In the data rows, 128 means zero.
Some points, one per row:
[146  58  95 137 106 167  95  30  94 127  83 115 130 130 167 127 151  37
 137 139 221 179  90 173 220  92 161 210 120 151 115 104]
[159 148 160 132 129  89 135 139 107  60 173 137 123 124 128 172 122 161
 167 103  82 163  44 112 110 103 158 152 121 149 129 132]
[140  47 127 132 139 151 177 112 102  82 211 122 201 149  96 142 101 116
 140 222 126 134 102 122  65  82 110 135 132 119 129 125]
[196 215 172 127 160 109 142 157 123 154 104 124 114 169 147  95  71 200
 123  88 118 152 145 128 133 152 141 112  93 123 115  75]
[134 148 100 118 127 163 148 107  73 147 148 138 131 168 135 161 153 119
 109 150 140 118 110 118 102 103 147 141 180 146 136 158]
[ 97 108 122 136 124 144 141 140 122 158  65 112 118 117 120 157 167 152
 145 122 137 131 143  84 102 132 110 143 141 128 112 123]
[138  78 137 183 145 151 174 120 114 133 154  40 162 130  88 159 171 120
  94 164 124  94 147 119  78  76  70 118 108 137 128 141]
[ 97 137 129 133 135 134  78 129 161 183  63 141 148 121 100 131 127 148
 139 121 108 148 159  97 130 170 124 132 171  93 101  83]
[163 142 106 104 173 128  99  79  54 107 135 158 149 131  97 108 163 155
 150 101 153 159 126  87  87  89 106  65 184 168 117 168]
[148 122 119  91 127 146 122 128  87 165 127 107 124 138 151 150 186 152
 118 175 151 128 132 121 143 118 152 151 137 165 129  30]
[126 119 156 138 166 146 135 109 127 140 113 174 113  89 145 146 133 102
  94 109  88 128 141 122 114 135 120 124 140  93 142 109]
[100  73  75 119  86  93 146 116 140 142  71 206  96  43 116 149 149  97
 168  55 171 152 118 109  91 163 105 170 139  92 121 186]
[145 140 136 123 146 179 164 136 105 210 128  28 184 141 111  88 133 166
 107 164 134 148 237 120 147 121  95 152  85 109  90  59]
[145 134 129 106 131 158 112 134 125  95 125 170 120  62 119 111  81 133
 138 123 128  94 133 155 173 167 143 108  24 154  91 119]
[ 84 100 108 140  83 175 124 147 180 137 103  78 117 134  83 166 179  57
 181 121 129 103  72 127  95  90  67  95 179 129 157 155]
[104  84  77 136 116 146 121  81 137 141 219 106 155  88 172 116 129  67
 134 151 185 119 126 151 162 138  95 141 144 175  90 108]
[148 107 130  76 110 138  95 129 255 136 156 104 150  91 140 125 122 108
 158  32  99 173  93 149 128 119 114  75 183 135 144 156]
[113 108 163 126 106  96 102 140 141 112  86 183  89 128 128  92 116 163
 148 112  89 102 141 136 139 164 107 144  96 166 108 109]
[131 156 132 111 163 113 171  96 105 103 198 103 125 161 163 132 128 112
 115 163 113 138 130 123 132 107 127 132 176 136 137  97]
[ 64 143  57 171 123 148 103 115  77 154  83 129 108 177 146 170 146 151
 157 132 139  88 113 145 195 147  79  65 124 100 112  64]
[145 124 119 105 140 123 105 139  78 159 165  88 143 122 112 137  86 138
  95 182  99 150 161 105  93 164 132 103  69  95 115  80]
[ 99  94 149 133 133 163 120 102  86 108 138 158 137 157 116 152 219  29
 173  94 151 174 166 139 195 114 123 200 115 167 107  91]
[175 159  78 110 130 130  28 140 163  64 115 188  73 117 135  96 132  71
 160 176 146 108 110  61  41 120 178 137 107 181 109 177]
Here are 12 more points, each followed by its number:
[124  76 189 183 102 129 146  98 181 105 149 115 132 124 131 159 115 142
 106 138 124 115 109 151  93 109  96 111 119  79 159 175] 0
[139 181  94 118 152 129 107 149 100 155  89 146 141 178 126  97  94 172
 160 166 125 174 135  98 115  99 171 120 191 132 107 157] 1
[113 187 148  46 170  84 113 143 142 119 130 121 151 175 100 104 118 106
 143 136  59 171 139  76  76 159  74 145 143 167  87 100] 2
[116 132  92 151 110 118 138 135 135  95  96 110 137 122 160 122 150 142
 124 158 145 131 109 158  98 138 156 124 163  90 169 159] 3
[ 97  60 214 152 115 130 121 147 127 113 101 193 126  88  91 169 145  99
 133 114  98 134 138 107 109 124  84 125 115  89 158  99] 4
[167 107 128 143 114 136 173 112 119 105  92 119 124 149 148 147 191 132
 126 120 142 117  98 133 112  97 119 138 135 159 132 183] 5
[105 135 123 114 137 127 144 131 119 123 196 104 138  85 127 122  73 123
 126 165 156 150 160 150 129 153 111 115 152  83 120  98] 6
[146 130  86  92 160  79 117  75  70 135 195 133 127 183 125  82 148 142
 109 125 189 200  99 107  89  63 168  59 178 174 143 161] 7
[149 115 116 120  99 105 138 145 104 192 121 146 104 182 141 129 155 127
 129  80 168 141 148 109 154 120 111 137 194 169 103 109] 8
[ 72 105 115 166 135 132  87 134 155 136 137 130 169 133  94 116 144 121
 119 124  92 173 122 162 110 177 116 146 137  98 118  81] 9
[128  91  93 117 110 113 150 121  93 142 150 138 115 134 140 134 168 106
 149 111 174 106 111 127 168 135 109 127 117 103  99 115] 10
[109 147 158 111 188 123 179 117  78 134 182 108 210 126  51 114  98  96
 136 135 118 145 171 132  77  45  95  80 152 111 114 182] 11
Which of these numbered points is nearest to each point below by angle, seen from the average point of the first points? Its number follows each.
[126  89 117 165 108 148 160 105 131 123  54  95 165  99 107 165 179 159
 117 175 184  89 108 121 107  87 125 148 102 141 133 115] > 5
[ 71  81 156 213 120 160  96 125 160 150 154  78 146 143  66  85 152 111
 110 172 124  67 113  88 117  92 110 166 152 116 140 154] > 0
[136 154 169 154 133  88 183 154 133 134  78 101  92 174 111 127 137 145
 131 130 124 150 119 138 103 124 119 137 135 136 148 184] > 5
[ 95  99 130 105 114 133  99 107 132  49 221 113 155  71 130 150  94  99
 100 192 169  96 136 143 119 156 130 115  73 115 156  89] > 6
[174 143 120 142 154  62 128 108 108 180  95  99  74 159 142 102 141 155
 147 100 146 115 134 123 158 133 143 137 125 149 131 110] > 8
[120 174 112 128 156  97 157 127 141 112 125 143 117 112  73 133  93 111
 103 107 123 157 160 114 112 113 136 112 154  93 121 159] > 11
[101 131 117 156 124 139 128 105 203 120 111 135 147 135 132 149 156 166
 139 164  90 119 155 143 140 158 120 147  98 133  88  83] > 9
[135 110 156 109 155 165 120 126 138 151 189 166 162 161 109 127 171 130
 135  99 127 149 136  92 164  82  75  97  99 133 115 142] > 11
[133 173 153  99 171 118  98 175 153 121 122 101 132 154  79 132 114 172
 145 184  87 111 115 147  52 137 131 140 118  93 107  78] > 2
[ 97 140 141 120 140  87  98 136 145 116 116 113 153  82 159  77  33 143
 127 136 153 143 174 151 155 181 135 133 121  60 118  67] > 6
[128 170 174 144 149 145 156 125 152 108 102 101 142 104 103 146 129 123
 125 143 102 111 147 140 116 101 106 147 101 114 156 164] > 0
[126 180  88 153 139 114 173 113  84 108 122 157  75 132 241 173 128 173
 115 124 180  50 108 147 118 195 200 131 182 107 145 122] > 3
[169 101 143 141 177 163 201 108 129  89 255  88 193 183  71 156 158 148
 108 172  91 116  86 148  67 119  82 110 164 115 105  98] > 11
[152 141 138 104 102 162  90 112 123 108 117 141 130 149 156  94 155 118
 134 107  79 118 112 122 129 145 111 170  86 146 103 120] > 2
[140  95 150 141 132  99 132 119 168  93 169 180 167 128 126 120 111  85
 127  77 145 135  92 106 140 107 121 114 144 131 128 167] > 0
[138 138 163 136  46  83 160 162  53 174 133 148  77 200 167 144 149 134
 138  85 168 120 124 152 156 131 143  99 145 136 151 150] > 8
[147 129 161  89  75 151 130 127 117 145 121 127 140 142 103 107 138  86
 127  95  82 156 116 116 123 141 114 140  74 129  86 111] > 2
[ 87 106 114 171 117 110 107  97 106 153 150 127 141 117 132 174 152 169
 154 141 185 140  81 140  43 190 160 111 201 127 151 132] > 3
[147 122 184 151 122 166 208 110 113 149 151 101 158 100 108  96 127  93
 118  98 143  53 173  97 119  83 113 119 139 103 169 219] > 11
[135 159  89  71  91 141  80 100 121 154 115 139 116  71 158 100  33 121
 122 129 122  99 164 105 155 141 136  83  97 108 120  68] > 6
[133 142 125 206 119  97 134 164 125 160 112 133 108 134 148 120 108 188
 130 126 123 113 132 149  82 125 163 100 157  73 141 163] > 3
[ 97 120 116 139  98 120 103 131 122 170 120 170  98 108 152 121 112  94
 155  97 176 128 127 140 144 133 136 116 153 148 127 120] > 8
[157 148 114 167 122  70 130 102 109 220 114 116  80 160 126 101 103 158
 100  88 124 124 124 127 134  98 131 114 166 142 147 153] > 8
[187 130 139 101 101 122  76 119 199 120  45 136 121 132 117 100 109  99
 150  91 105 110 164 104 193 131  74 127  86 201 119 138] > 2
[105 222 116 100 155 114 113 136 128  94 111 124 130 195 115 131 101 129
 178 131  84 225 113 126 134 101 155 131 118 214 118 101] > 2
[198 200 133  98 145 155 141 153 102 119 176 111 123 111 118  92  76 142
 126  82 112 114 125 149 144  96 150  67 147 121 113 171] > 11
[133 194 107 108 111  98  96 127  87 151 105 136  98 146 163 113  79 202
 132 143 128 147 155 104 120 141 163 119 153 130 109 140] > 1
[151 135 165 124  84 125  97 116 192 113 121 112 131 105 130 115 129  98
 171  84 108 128  92 122 142 101 120  87 165 147 130 146] > 0
[179 168 195 117  94 135  97 122 131 197  82  92 117 105  98  60  96 100
  90  85  99 130 180 104 151 146 110 112 133 123 132 137] > 2
[133 156 123 153 116 117 148 131 101 150 109 119 117 126 135 119 121 111
 103 104 150 113 156 131 161 129 114 119 143 119 112 144] > 8
